Rows are one point carried round by a steady rotation, each followed by how many steps it has turned.
The counts run from 0 to 201.
[  2  -1   4  -6  -2   7  15  18   0   6  10  -4   4  16  10   6  -3   3
  -3   5   8  10 -14  10  11  -3   3  18  12  10   8  24  -2  -4  -1   6] : 98
[-10  -6 -11   6   5  -1   3  -1  -4 -14   8 -19 -13   0  17   2  -3  -2
   8   7  -1  17  12  -6  21  -1  -3  -9 -10  17  -6 -12  -1  13  -7 -11] : 51
[  1  -9  -9  -3  -1  -5   5   2   0   4  -4 -13   0  -7   1   6   9   1
  10   7 -10   4  -4  -6  19 -10   4 -10  12  22   2  -2  -2  27  19  12] : 29
[  5  -1  -3   7   0  -8   6 -11  -2   5  -9 -19   4  -3 -14  -1  23  10
  15   4 -19  -2   0 -13   4  -1  13  -7  -1   8   1  15  -3  13  18  -3] : 25
[  9  11 -10   3   4  -3   5   1  -4  10   3   3  17 -15  -6  -4  10   6
  -2   1  -1  -1  -5 -11  11  -5  14  -3  13  27   6   2  13  11  11  11] : 152
[ -6 -21   0  -1   0   1  -1  -1   0  -7  -4 -16  -4  -4   7  -7   8   4
  13  13 -26   6  10   9   7  -4   1  -9   5  10  -8  12  -2   8   8   3] : 188
[ -4  14 -13   3   8   3   0   3  -5  -3   2  -2   9  -9   8  -6   4   6
  -2   7  -1  -9  -4  -5   3   7  10 -13  16  30   4 -14  12   6  -1   9] : 12
[ -7 -11  10   8  -3  -7  -3   8 -10  -4   9  -1 -13  11   2 -18  -5  10
  -2  13  -5  10 -12  -1   9  -2   0  14   7  -7  -3  26  -4  -8  -9  -8] : 78
[  2 -16  10   1   3  -8 -14  -3  -2   5  11  10 -11 -11  -1 -17  -9  -1
   4  15  -8   9   5   5  11  -7  -3   2   3   1 -14  20   5   7   5   2] : 61
[ -2   9   2  -2   9   4  18  13   7   2   3  -9   5  24  -5   4   8  18
   2   4   2  -6 -13   2  -5   5  12  15  14   4   8   5 -10  -2  -1   9] : 117
[  1   2   3  -6   3   0  -4   1  -9  -2  -6 -20   6  -5   9  -9  17   5
  14  17  -9  -2   3  -2   5  11   7 -14   4  23  -8  -3  10  12  10   5] : 27
[  2   8  -8   4  -9   5   0  -6  -3  13 -19   4   8  -6  -6 -11   7  12
   2  -5 -22  -9  -5  -4  -2  -2  10  -4   8  12   5  17  11   3  15   2] : 149
[ -7 -17   6  -1  -2   9   0   9   4  -2   6   3   2   3   9 -15 -10   3
  -2  10 -21   4   2  21  -1  -4  -2   9   9   3  -6  29   1  -9  -5   6] : 80
[  0  12   1  -5  -8  -1  -6  -8 -13  19 -30   9  -6  -7  -6  -4 -11   8
  10   0  -4 -12 -16  -3  -1   9   3 -11  -1   0   6  -5  12  11  15  -3] : 146
[ -9  -7  -6  12   6   3 -11 -12   0 -12  -1   1 -11 -10  10  -9 -20  -3
  -1  -4 -22   8  21   8   0  -6 -14 -12 -14   0  -9   3   3  -1  -8 -12] : 196
[  4  -3   0  -7   1  -1  -2  -6  -3   1 -15 -18  10  -6  -3  -7  17   9
  21   7 -24  -6   6   1   1   7   6 -12   0  12  -8   7   4  12  18   3] : 26
[ -2   0 -16  12  11  -6  -1 -11   0  -6  11  -2   3 -15   3  -3  -4  -4
  -3  -1  -1   9  13 -11  16  -7   3 -13  -3  25   0 -12   4  14  -1   2] : 175
[  4  11 -17   7   5  -1   6   1  -1   4   0   4   8 -10   2   8   1   3
  -4  -4  -3  -1  -5 -10  11  -4   8 -14  14  29  13 -13   8  11   4  13] : 13
[  1  15 -16  19  11  -5   4 -15   8  -1 -10   1  -2  -9 -13   5  -2  13
  -1 -14  -9  -2   4 -18  -2  -4   6 -13  -6   8   8 -14   0   6   5  -4] : 17
[  5  -7 -10   8   8  -8  -2 -13   6   2   0   4  -8 -21  -3   4 -11 -10
   3  -8  -3   7  16  -4  13 -13  -6 -21  -5  11  -3 -13   3  16   6   6] : 176
[  2  16 -12   8  12   1   2 -23   7   4 -16   0   6 -13  -8   3  -7   8
   1 -16 -17  -9  13  -2 -13   0  -1 -19 -12   7   4 -12   6   5  10  -1] : 18
[ 11  13  -2   4   6   0  14  -2   9  13  -2   2  19   2 -18  -4  10  20
   1  -3  -7 -15  -9  -3  -2   1  15   6   9   6   9  11   3  -5  12  11] : 133
[ 12 -14   7  -5  -4 -10  -7  -9  -7  10  -7  -7  -8 -10  -8  -6   4  -4
  19   8  -9  12   5  -1  14  -5  -2  -3 -12   0 -11  13   4  16  18  -5] : 184
[  8  20   0  -4  12   5  13   4   5   1   7  -7  20   3  -1  10  13  11
   5   0  12  -7  -5  -4   2   8  10  -1   9  22   9 -11   4   6   1  11] : 136
[  1 -17   2  -3  17  -1   6  -4  13  -2  16  -4 -16  -2   1   9 -15  -8
   4   0   0  14  18   8  10 -12  -8  -2  -8   3  -7  -2  -6  11  -4   3] : 68
[ -1  19 -12   4  -9   4   3  -3 -13   3 -19  -3   1   1   2   7  -5   4
   0 -10   8   1 -11 -10   5  12   3  -5  -6  18  15 -10   9  12   7 -11] : 144
[ -4  -7  -2   4   4 -11  -8   0  -9  -3  -5  -1  -9 -12   2 -17   5   9
   6  19  -8  -2  -9 -11   9  -2   7 -14  17  14  -6  -5   8  14   5   9] : 170
[  2   2  -5  -2   1  -5   4   3  -9  -6   2 -16   5  -3   8  -1  20   3
  10  10  -3   7  -1 -12  17   4  10  -8   9  27   0  -4   6  18   9   4] : 28
[ 11   4  16 -17   7   5   9   6   4  18  -3   7   5  12  -9   3  -7   7
  10  12  11  -8 -14  13  -6  12   3   9   9  -5  -3   9  -2   4   9  13] : 115
[-11 -15   1  -3   6   1 -10   7  -3 -12   6 -18  -5  -3  15 -14   3   2
  12  20 -12   7   9   6   9   6  -2  -7   6  20 -12   2   4   5  -6   2] : 189
[-11 -10  -4  -3   8   0  -2  -4  -1 -18   5 -23  -8  -4  16  -4  -2  -1
   9  11 -11   7  21   4   4   3  -8 -15  -8  12 -14 -14   1  11  -5  -2] : 50
